0: [ 94  88 136 145  95 122 175 130 155 113 118 165]
1: [112 132 102 104 146 152 140 124 122 140 155 107]
2: [ 91  89 118 142 122 143 184 138 149 109 123 128]
3: [102 108 119 117 108 134 159 153 170 137 118 111]
4: [ 97 105 133 111 100 110 135 163 135 137 145 165]
5: [121 110 122 172 198 148 140 109 113  97 106 101]
6: [ 86  90  97 102  90 121 173 194 223 157 107  96]
7: [ 79  81 104 111  98 119 175 195 180 135 126 133]
8: [ 84  85 110 113  96 112 159 190 171 132 132 152]
9: [ 92 100 137 115 100 112 154 164 138 133 140 154]
10: [108 115 130 116 103 120 142 147 151 143 132 130]
11: [108 101 131 147 117 125 145 139 155 123 116 129]
12: [100 114 118  93  82 100 128 184 180 188 125 125]
13: [183 156 150 140 134 112  99  96  93 102 123 148]
14: [106 114 151 120 121 120 128 107  90 110 175 193]
15: [117 132 153 114 107 119 130 120 112 140 147 145]
16: [141 162 145 107 121 116 108 109 100 134 147 146]
17: [133 143 149 107  84 108 127 115 130 153 129 159]
18: [107 112 153 124 101 113 140 145 149 143 121 128]
19: [109 116 135 117 107 121 143 136 129 136 140 146]
20: [118 127 138 111  95 114 130 131 150 157 128 136]
21: [114 130 164 109  99 110 127 134 119 157 136 137]
22: [109 127 140  99  90 107 126 160 159 182 123 115]
23: [100 121 102  86  88 119 134 158 145 190 157 135]
24: [ 92  99 134 107  96 100 129 179 137 140 147 177]
25: [105 107 167 119  87  95 121 145 142 136 131 182]
26: [106 105 177 133  91 103 138 136 139 126 121 161]
27: [102 107 161 130 106 112 144 149 141 132 122 131]
28: [ 95 102 116 105  94 117 152 157 159 150 144 147]
29: [ 85  90 112 104  93 118 165 171 158 144 142 154]
30: [118 122 172 134 111 107 121 125 112 118 134 163]
31: [129 133 161 138 121 121 128 121 125 124 119 117]
32: [112 115 131 113  97 107 130 150 143 152 132 154]
33: [ 89  89  94 111 132 144 168 185 182 140 107  95]
34: [104 101 145 121  84  91 118 169 185 141 114 163]
35: [ 97 100 192 143 118 106 132 128 102 102 135 180]
36: [117 118 146 118  96 101 122 169 168 152 110 119]
37: [ 96  93 141 117  82  90 123 196 214 149 101 132]
38: [101  97 147 149 125 110 131 149 131 114 124 157]
39: [111 112 154 136 123 104 122 165 138 133 118 119]
40: [116 121 151 123 120 105 116 153 121 133 134 144]
41: [118 124 157 114 105  96 106 154 125 153 131 153]
42: [137 120 149 146 102  98 109 140 157 129 106 143]
43: [ 99 102 124 109  97  98 122 208 178 162 117 118]
44: [121 126 161 133 124 116 124 129 117 122 129 134]
45: [136 142 149 130 148 117 112 129 109 125 126 112]
46: [127 113 147 181 138 116 127 131 147 108  98 103]
47: [123 124 149 130 116 116 127 135 129 131 123 132]
48: [116 116 125 126 119 119 129 160 168 148 108 101]
49: [143 152 156 122 124 110 107 118 107 133 130 133]
50: [183 173 130 132 146 125 100  94  97 108 123 124]
51: [150 149 120 137 159 148 121 102 108 116 120 108]
52: [136 149 175 127 121 111 111 108  99 123 134 142]
53: [119 124 137 126 119 128 140 136 135 131 123 119]
54: [108 113 130 131 149 142 148 128 110 116 138 123]
55: [113 127 130 119 138 139 138 127 109 128 145 123]
56: [164 154 139 138 137 122 108 103 106 117 122 127]
57: [120 135 145 113 117 125 130 120 111 139 144 136]
58: [104 127 107  98 155 148 132 122  93 130 190 129]
59: [142 131 140 142 122 116 115 120 127 122 121 137]
60: [116 132 131 110 121 122 128 128 104 133 160 151]
61: [132 149 147 117 117 130 132 117 115 133 129 118]
62: [105 102 112 140 154 150 157 127 130 108 126 123]
63: [113 101 138 159 132 116 133 151 151 113 108 120]
64: [ 97  97 114 126 112 129 168 155 153 124 127 133]
65: [110  99 152 165 115 110 134 146 160 109 107 131]
66: [111 114 130 133 137 154 160 102 100 105 146 143]
67: [111 116 112 118 114 156 174 128 154 136 116 100]
68: [103 105  97 106  96 135 164 147 179 153 128 123]
69: [108 110 120 114 105 123 143 126 123 128 150 186]
70: [116 125 133 124 129 141 145 122 119 126 135 121]
71: [109 118 131 126 153 163 163 109  99 110 141 113]
72: [113 106 116 128 112 115 129 167 176 137 114 122]

[117 139  99 108 150 163 138 118 112 149 143 100] 1
[138 135 145 131 107 115 112 115 124 121 130 163] 59
[106 128  86  88 142 160 143 143 119 161 157 103] 1
[125 140 114 100 105 123 129 136 135 163 140 125] 20
[106 144  85  79 149 156 128 152 102 176 166  93] 1
[110 119 104 109 158 170 149 127 111 129 141 109] 1
[145 126 155 149  96  97 107 128 172 127  97 138] 42
[135 142 104 119 185 168 126 101  92 114 144 106] 51
[117 112 140 125  93  98 116 157 179 139 112 149] 34
[123 104 152 195 161 118 126 129 130  93  97 108] 46
[121 103 120 174 182 138 133 122 120  94 110 119] 5
[120 129 120 105  96 120 133 136 141 159 138 137] 20
[132 119 124 135 104 104 115 143 166 132 113 148] 42
[117 104 119 134 107 101 115 178 195 135 104 127] 72
[168 146 128 138 128 125 118 113 124 124 113 112] 56
[135 125 139 146 118 122 127 116 136 118 117 137] 59
[125 106 149 180 145 116 123 138 146 103  97 109] 46
[126 112 135 151 118 104 114 149 157 116 110 144] 42
[108 139  85  83 124 164 147 134 115 166 168 103] 1
[125 101 149 207 148 115 128 132 157  98  85  92] 46
[132 126 144 134 108  98 105 117 116 116 130 210] 30
[110 121 117 121 159 164 152 110  97 112 147 125] 71
[112 138  82  84 144 166 132 144 114 168 159  92] 1
[101 118 110  91  89 118 140 144 134 177 162 153] 23
[129 129 139 122  98 112 125 128 155 153 118 128] 20
[147 135 146 143 107 109 113 109 136 115 116 159] 59
[132 136 112 122 166 155 130 110 111 124 129 108] 51
[175 152 142 143 122 117 106 106 132 122 102 117] 56
[151 135 120 143 134 122 113 126 148 120 108 115] 59
[141 129 123 126 100  99 103 139 159 138 119 159] 42
[110 130 111  94  94 128 142 140 142 174 146 125] 23
[120 106 162 190 156 112 120 126 121  97 104 121] 46
[136 118 150 151 102 100 112 132 164 123 104 146] 42
[ 89  95  90 109 140 157 176 172 157 134 121  94] 33
[131 120 147 169 179 123 115 114 102  96 117 122] 5
[117 143  85  93 187 201 140 109  95 131 149  85] 1
[111 135  98  97 143 148 130 147 112 159 152 103] 1
[139 139 153 134 150 135 120 113 108 120 121 105] 45
[135 126 114 144 154 151 132 117 134 115 111 102] 51
[117 115 113 113  96 124 145 137 166 145 126 141] 10
[214 194 118 123 135 118  90  95 111 124 109 107] 50
[114 104 146 142 108  99 114 153 142 118 121 176] 38
[ 96 109  90  91  95 135 157 169 167 168 141 117] 68
[107 132  85  86 160 168 138 142 100 157 164  97] 1
[152 123 128 173 145 126 118 111 137 105 102 116] 46
[108 101 140 153 134 118 131 129 118 107 131 165] 38
[112 128 103 112 177 175 137 127 118 121 136  90] 1
[100 121  92  91 124 156 153 143 126 156 156 117] 1
[128 109 121 194 236 154 129  96  96  78  99  95] 5
[195 173 140 128 121 105  89  86  90 109 127 173] 13
[107 130  78  81 143 157 128 158 117 176 166  94] 1
[114 141  84  84 117 169 145 121 118 173 164 105] 1
[117 134 104  99 143 148 128 137 111 148 151 117] 1
[117 105 133 149 128 112 128 155 147 115 113 134] 63
[117 103 118 145 110 115 133 153 198 122 102 119] 72
[116 127 102 100 131 139 121 148 123 158 151 120] 1
[110 130  94  99 161 172 142 123 102 141 156 104] 1
[ 94  90 122 153 131 140 174 135 142 104 120 131] 2
[113 102 126 142 116 106 121 166 175 126 110 133] 72
[109 134  81  89 164 185 143 134 115 154 144  83] 1
[104 131  91  79  87 126 133 144 137 202 168 134] 23
[118  92 178 240 138 109 125 105 122  79  92 139] 46
[178 151 131 153 131 122 109 101 130 113 103 113] 56
[138 148 190 137 130 111 109  98  85 106 135 149] 52
[101 102 100 123 154 171 171 136 130 124 126  98] 62
[121 156  85  85 138 181 141 114 104 164 157  91] 1
[120 115 128 127 101 105 119 125 127 124 136 210] 69
[100 112  93  99 140 179 167 123 111 130 162 121] 1
[112 118 142 123 111 131 146 137 141 135 120 119] 53
[114 149  84  82 127 168 139 128 111 167 166 100] 1
[143 131 159 141 104  98 105 136 157 128 103 131] 42
[119 106 157 180 152 117 125 126 123 101 107 123] 46
[186 170 153 132 115 100  91 101 106 114 116 152] 13
[119 105 172 174 118 104 122 139 152 108  98 126] 65
[104 110  92 106 138 155 148 136 126 130 158 132] 1
[124 111 143 145 106 101 116 147 167 123 109 145] 42
[122 119 134 130 118 113 126 139 136 137 123 139] 47
[ 94  88  86 126 161 150 157 149 128 107 147 142] 62
[148 131 111 122  95 104 111 134 179 138 113 149] 42
[226 217 119 109 121 110  86  94 101 132 112 110] 50
[147 144 143 132 120 119 115 117 129 129 118 123] 59
[122 120 141 130 110 104 114 143 134 122 130 166] 40
[105 101 156 158 124 110 128 135 120 116 126 156] 38
[132 148 100 105 121 153 134 119 127 155 137 104] 1
[144 144 113 132 196 169 125  94  92 102 126 100] 51
[109 124  90 111 190 173 138 136 125 123 133  84] 1
